In the rows, 128 means zero.
Each named move below is a turn or a mirror, shown by a few rows before and after it. Which moves, in which order, take the first row of each later pair to the second? The first pair is answered.
move F:
[109  97 102 122 155 113  93 142 113 135 101 137 150 196 162 139  99 101
 171 168 145] |-> [111  96 104 122 160 119  85 140 120 130  97 135 150 201 162 139 103 104
 166 165 141]
[124 151 129 144 129 169 115 106 127 145 117 124  95 105 154 153 135 149
 115 119 116] |-> [118 161 125 132 115 137 143 132 103 160 138 134 102  85 149 135 111 132
 133 139 120]
[152 139 161 143 137 186 135  97 142  91 118 116 113 147  89 110 169 130
  57  93 149] |-> [138 159 150 123 107 116 190 153  91 122 165 135 123 103  72  78 116  97
  97 136 160]
move T:
[146 120 111 110 133 116 111 149 142 129 127 132 158 151 134 107 122 116
 121 138 120] |-> [143 120 110 114 138 118 108 146 140 128 124 128 157 154 137 105 119 118
 122 138 121]
[128 140 112 111 102 157 123 107 164 135  95 135 125 132 135 163 174 146
 131 116 130] |-> [136 131 132 129 132 164  99  83 145 134  90 108 130 131 143 155 148 153
 137 113 117]
[116 115 124 127 128 133 130 135 135 127 123 133 136 133 148 127 139 129
 139 128 128] |-> [118 114 127 131 135 131 128 131 134 128 122 128 138 136 151 125 135 128
 142 127 124]
move A:
[127 114  84  91 136  92  74 144 179 126 143 126 148 171 150 134 146 145
 109 144 136] |-> [120 119  76  88 115  92 103 165 182 124 151 144 140 167 131 136 158 128
 102 145 148]
[144 110  90 122 123 108 121  93 171 121 101 127 142 138 176 146 159 146
 126 119 109] |-> [142 109  81 115 125  85 120 107 166 122 109 128 151 145 171 137 147 143
 130 129 110]
[104  97 100 121 135 127 123 147 167 116  95 122 119 173 151 139 166 152
 141 133 119] |-> [102  97  98 119 137 118 121 149 166 116  99 125 120 172 153 137 163 152
 142 135 120]

Between the rows of a pair lie two moves.
[ 83 146 124 146 107 130 136 124 124 142 143 139 149 135 131 100 120 106
 112 120 102] |-> [ 89 137 128 151 119 143 114 112 136 136 134 131 149 147 142 109 125 117
 107 113  96]
F then A
[144 140  85 100 100 108 123 155 142 122 158 121 120 154 162 134 118 114
 150 132 128] |-> [157 129 121 137 139 137  98 116 117 115 134  84 117 148 166 131  92 124
 154 118 108]
A then T
[157 129 201 144 170 136 128 109 113 133 146  96  88  86  80 115 116 146
  98 135 129] |-> [141 144 154 100 117 103 166 163 143 137 167 144  88  89  65 119 151 128
  94 149 157]
A then T
[125 116 158 173 143 144 168 132  97 129 117 128 122 117  95 109 101  89
 146 135 127] |-> [118 120 132 159 117 161 175 140 140 120 110 155 113 132  89 133 154  89
 121 123 141]
F then T
[ 99 151  82  84 114  93 124  99 168 153 130 131 110 151 152 142 125 175
 146 139 125] |-> [110 138 110 112 148  99 101  74 142 149 123 101 114 149 156 131  93 180
 152 136 109]
A then T
[152 151 143 102 112  94 131 133 122 125 184 134 133  95  74  82  95 120
 105 150 142] |-> [160 146 178 137 134 137 128  97 106 122 162 111 122  88  75  89  93 125
 103 132 128]
A then T
[120 132 118  99 124  85 112 135 134 138 146 118 138 130 136 121 116 123
 134 138 127] |-> [122 129 113 102 126 108 101 122 162 128 134 122 132 145 135 134 145 131
 116 124 129]
F then T
[164 114 135 130 144 120 108 185 107  92 156 154 174 143 110 114  85  96
 117 153 114] |-> [162 122 150 151 119 187 155 167 119  90 134 165 141 125  91 145 136  86
 100 125 121]
A then A
[138 122 120 141 143 155 127 108 151 116 127 132 130 156 112 113 103 143
  65 140 130] |-> [127 133 106 124 118 129 159 140 142 129 145 153 131 138  99 105  95 130
  76 153 139]
T then F
[141 127 156 159 160 152 108  99 109 135 123  93 126 109 127 114 114 129
 124 121 109] |-> [128 142 129 136 111 173 143 111 144 140 119 128 108 105 126 143 175 130
 110 107 127]
T then A
[118 129  84  98 109 107 130 147 158 140 114 147 157 150 136 147 139 120
 114 142 126] |-> [126 117 102 112 139  85 112 146 130 136 118 126 173 152 135 121  95 114
 126 152 114]
T then A
[110 152 150 123 170 109 108 118 141 111 118 158 121 128 136 116 112 119
 108 109 109] |-> [106 158 136 115 149 114 128 128 154 113 119 176 114 123 128 126 136 114
 103 106 118]
T then A
[141 123 113 106 126 128  80 123 128 145 114 118 146 117 152 144 124 136
 136 146 136] |-> [140 121 105 101 123 126  80 131 138 137 115 125 150 127 143 147 136 132
 126 146 139]
A then F
[107 139 101 131 106 132 133 136 151 163 108 140 136 147 157 151 159 125
 126 122 132] |-> [117 130 119 145 130 139 107 111 141 163  97 116 135 151 172 145 140 138
 131 119 117]
A then T
[152 130 155 135 147 123 113  95 130  99 129 111 150 140 110 107  94 129
 101 144 112] |-> [143 139 146 129 127 106 147 125 118 104 145 128 148 127  93  99  90 109
 105 158 124]
F then A
[133  98 104 107  99 103 122 143 143 166 114 135 131 113 152 167 117 155
 172  93 103] |-> [129 100  98 104  91 104 134 154 143 167 117 145 129 109 141 167 123 144
 169  90 110]
A then A
[142 131 145 127 110 155 132 136 125 150 130 119 129 131 105 161 173 141
 124 105 149] |-> [142 134 154 128 115 126 144 148  91 163 145 110 136 111 102 141 130 135
 150 124 144]
T then F
[134  92 135 206 131 140 162 179  92 103  86 152 138 147  97 146 144  75
 112 145 118] |-> [133  97 130 203 119 158 164 170 107 106  74 158 130 146 103 161 167  83
 107 134 122]
A then T
[139 121 162 177 151 175 121  92 145 122  87 112  86 126 134 120 133 139
 144 112 114] |-> [127 139 158 166 124 136 174 128 104 146 121 129  88  88 121 100  99 115
 174 137 120]
F then A
[ 77 107 122 139 121 143 108 142 104 141  90 125 141 110 137 164 175 137
 182 113 147] |-> [ 73 109 124 136 121 129 116 150  86 145  99 124 144 100 134 154 156 133
 193 122 145]
T then F
[114 150 124 153 130  84 140 147 132 123 123 122 110 117 130  95 132 128
  94 136 132] |-> [114 150 130 159 133  91 144 143 126 121 119 117 107 113 126  96 128 127
  95 135 131]
T then A
[142 126 144 119 151 127  96  93 115 150 138  94 134 107 158 133 104 164
 140 125 113] |-> [128 142 112  93  98 138 142 121 147 156 141 143 117 103 144 158 163 153
 123 119 137]
T then A
[121  93 157 192 150 167  99 121 133 107 120 104 118 152 145 160 149 117
 113  90 108] |-> [116  99 138 171 130 168 102 124 155 114 120 117 115 155 155 174 178 125
 107  86 113]
T then A
